In the data rows, 128 means zero.
The same things were measured in two ways. The second way is not exact.
Here are some of them measured both ways, the first way above the second, with a blank line after each pair.
[112 118 107 111  96 122 131 168 201 160 168 127  92 110 105 108 130]
[105 115 133 134 119 189 167 178 134 119 203 145]

[122 149 149 136 142 130 118  76  88 105 104 124 163 175 162 113 118]
[158 117 147 128 125  70 114  95 155 119  65 129]

[114 113 135 156 179 138 123  97  95 106  83 112 145 175 155 136 126]
[159 110 140 120 155  63 112 116 150 134  53 152]

[117 111  89  94  79 115 136 185 185 151 156 138 131 124 118 114 123]
[121 124 115 145  99 170 174 169 109 127 212 133]

[146 143 145 121  92 111 114 107 116 115 102 113 101 133 166 202 152]
[132 152 128 104 152 158  61 110  88 121 129  96]

[120 103  91  98  98 127 141 165 171 149 173 155 151 115  97  92 117]
[119 120 120 153  96 155 193 156 133 134 187 147]

[157 147 129 110  90 112 116 114 113 119 109 109 101 128 155 204 160]
[124 160 136 103 157 163  62 106  77 137 134  94]

[114 115 112 117 126 157 163 193 185 137 120 109  83 107 105 103 128]
[134 136 137 113 110 149 156 144  99 140 166 142]

[110 125 142 106  71  91 113 129 151 141 136 115 108 129 159 194 153]
[110 150 112 137 159 188  90 155 100 106 181 122]

[106 101 102 126 186 172 143 124 116 125 144 143 164 138 100  79 112]
[139  95 145 140 116  61 178 114 167 157  82 163]

[155 144 127 118  96 115 121 117 119 117 103 104  90 118 140 197 180]
[118 166 129 106 168 173  75 110  71 141 128  78]

[107 101  94  98  94 120 139 172 182 159 175 141 125 125 111  97 121]
[115 117 128 142 100 169 185 177 135 120 193 151]

[130 137 177 142 170 139 136 167 159 140 109 109 120  91  83  86 107]
[117 114  84 133 103  98 146 137 146 138 144 125]

[162 163 163 118  97  88 105 131 146 158 168 134 102 107 104  87 121]
[ 80 114 121 127  87 174 128 146 152 109 180 106]

[116 123 128 132 143 143 137 113  99 105  82 104 118 162 191 175 122]
[177 136 152 101 149  95  73 102  97 120  69 135]

Then 12 more things, the second way only, each followed by its number:
[122 128 131 137  98 140 191 129 135 142 150 148] 0
[108 115 129 150 104 173 181 163 137 127 198 141] 1
[147 108 130 153 133  67 159 107 169 130  76 152] 2
[128 155 134 109 155 172  63 112  70 128 135  86] 3
[169 148 150 113 169 117  81 122  83 129 105 135] 4
[148 116 147 111 141  89  80 100 137 116  75 121] 5
[116 162 127 102 163 180  67 105  69 134 135  82] 6
[129 146 149 104 102 136 154 122 100 152 138 143] 7
[121 151 138 111 166 172  72 110  74 136 137  88] 8
[ 75 120 126 137 106 184 134 138 171 121 157 125] 9
[163 134 151 110 131 119 125 134  91 131 131 150] 10
[142 105 131 138 122  65 189 113 173 142  88 153] 11
Which numbered row above is the same thing as each row below? Its number follows it:
[114 108  95  99  93 120 135 159 171 153 190 155 130 117  99  97 123] --> 1
[139 146 142 123 103 105 105  99 124 147 210 156 121 113 102 101 122] --> 9
[110 109 107 124 140 143 142 145 130 112  86  97 101 143 183 192 137] --> 4
Then 12 more things, the second way only, each followed by its number:
[123 152 125 104 177 166  70 116  74 134 129  93] 0
[ 93 141  84 165  96 177 158 139 137 111 181  98] 1
[154 124  99 146 127  66 134 104 130 130  71 125] 2
[137  85 134 143 143  64 163 129 184 141  66 159] 3
[125 106 128 151 140 106 167 133 177 116  87 153] 4
[168 101 149 128 145  36 147 105 149 149  57 158] 5
[130 147 125 116 148 142  71 120 111 110 115  94] 6
[127 133 121 120 132 133 132 135 110 127 146 127] 7
[119 116 112 141 106 127 129 124 164 108 121 112] 8
[166 123 102 159 115  59 176 108 136 132  93 136] 9
[156 129 143 115 151  90  91 117 127 108  71 125] 10
[ 79 118 140 140 113 178 172 171 166 125 171 158] 11
Which numbered row above is the same thing as each row below? Its number follows it:
[143 145 135 123 110 119 122 112 122 117  99 105  82 115 142 202 175] --> 0
[113 104 119 158 195 155 122  99 106 122 131 142 164 143 103  90 117] --> 3
[123 128 148 141 148 127 130 105  84  97  84 136 192 161 134 127 121] --> 2
Then 12 more things, the second way only, each followed by its number:
[104 134 112 135  64 155 152 142 109 132 186 115] 0
[117 127 109 141 121 151 161 162 127 125 156 137] 1
[132 147 126 104 121 153 124 150  98 132 160 131] 2
[117 124 143 118 109 150 165 150 118 151 162 150] 3
[117 121  80 141  80 119 146 138 141 134 173 103] 4
[120 121 135 135 111 179 159 169 101 121 212 136] 5
[ 93 120 126 134 102 137 171 134 166 128 123 159] 6
[148 119 126 142 128  83 126 121 164 108  82 126] 7
[142 114 134 146 106 112 185 140 142 146 132 158] 8
[128 154 133 112 141 134  74 104  95 123 113  85] 9
[111 128 132 127 128 143  96 109 128 133 139  93] 10
[119 114 114 143 102 113 185 142 156 133 140 157] 11
Which numbered row above is the same thing as each row below? Its number follows it:
[131 130 143 140 137 139 156 191 174 138 100  92  69  98 114 119 120] --> 2
[115 112 104 116 139 155 156 182 178 151 151 122  92  96  88  93 123] --> 3
[103  90  74  95 112 139 144 141 134 134 157 150 184 156 132 103 118] --> 8
Then 12 more things, the second way only, each followed by its number:
[169 132 173 101 108  99 146 118 107 141  99 165] 0
[118 158 127 103 160 167  72 107  75 138 137  94] 1
[ 87 127 125 127 105 177 108 116 143 130 159  93] 2
[140 102 107 157 160  86 151 164 148 113 127 154] 3
[136 128 107 142 100 105 129  86 142 116 110  90] 4
[ 92 125 105 140  89 161 137 129 147 114 179  93] 5
[123 145  98 131 154 147  73 122 113 108 131 103] 6
[120 140 137 114 174 145  56 113 113 122  98 124] 7
[127 139 125 111 146 123  91 117 128 133  88 124] 8
[103 142 130 107 105 176 120 136  97 145 183 110] 9
[ 96 124 129 131 124 169 148 163 145 116 160 145] 10
[153 160 146  97 170 132  65 119  74 123 109 122] 11
Which numbered row above is the same thing as each row below? Its number follows it:
[148 160 157 126  95 123 116  89  91 107 113 157 182 146 130 108 116] --> 4
[131 154 179 173 172 149 130 117 124 115 101 101  76 101 112 123 132] --> 8
[116 117 137 182 203 112 114 160 151 129  97 107 120 125 123 104 115] --> 3
Then 12 more things, the second way only, each followed by its number:
[147  84 142 134 133  64 145 133 197 127  61 170] 0
[148 113 121 150 154  76 134 106 139 115  87 132] 1
[141 126 152 121 147 124 132 161 116 143 141 167] 2
[104 117 131 152 123 163 155 124 170 100 135 128] 3
[138 122 107 159 127 123 142 107 148 104 122 108] 4
[162 122 134 140 113  53 139  97 149 130  71 128] 5
[141 159 145 104 167 126  61 114  76 137 106 118] 6
[138 124 105 156 141  89 119 106 147 117  83 113] 7
[123 108 132 123 153 108 137 153 155 126 116 148] 8
[107  99 107 134  98 124 164 184 170 132 184 140] 9
[ 78 122 131 127  96 188 135 151 163 112 176 120] 10
[115 122 129 129 115 131 141 160 135 136 156 141] 11
Which numbered row above is the same thing as each row below? Its number follows it:
[126 141 137 133 108 103 106  83 106 125 191 178 155 129 116 106 120] --> 3
[135 115 137 144 137 112 114 166 194 173 132 104 120 112  99  76 106] --> 9
[123 127 143 154 151 133 143 182 180 154 117  92  88  99 100  94 110] --> 11
Then 12 more things, the second way only, each followed by its number:
[135 145 140 104 131 114  96 108 104 143  96 121] 0
[169 159 158  97 130 127 113 108  62 147 126 141] 1
[173 145 149 102 156 110  85 117  90 128 106 148] 2
[134 115 114 151 109  94 183 122 165 135 125 153] 3
[136 107 104 159 120  85 172 126 173 121  81 138] 4
[ 91 108 101 155 119 131 162 139 187 123 139 131] 5
[ 88 124 126 137  81 155 172 144 160 127 176 133] 6
[129 162 134 101 157 169  61 108  74 138 143  83] 7
[148 157 150  94 167 139  69 102  76 155 106 111] 8
[130  96 123 160 141  61 176 126 182 126  72 161] 9
[124 150 121 119 131 144  75  97 101 129 127  96] 10
[169 116 170  98 142  93 108 124 134 121  82 163] 11
Which numbered row above is the same thing as each row below? Its number follows it:
[112  95  94 116 139 144 132  97 103 121 122 127 137 166 200 157 120] --> 11
[150 135 139 137 145 110 106 102 118 142 186 157 154 101  81  83 124] --> 5
[132 153 153 153 175 166 150 143 127 118  93  94  70  95 109 130 130] --> 0
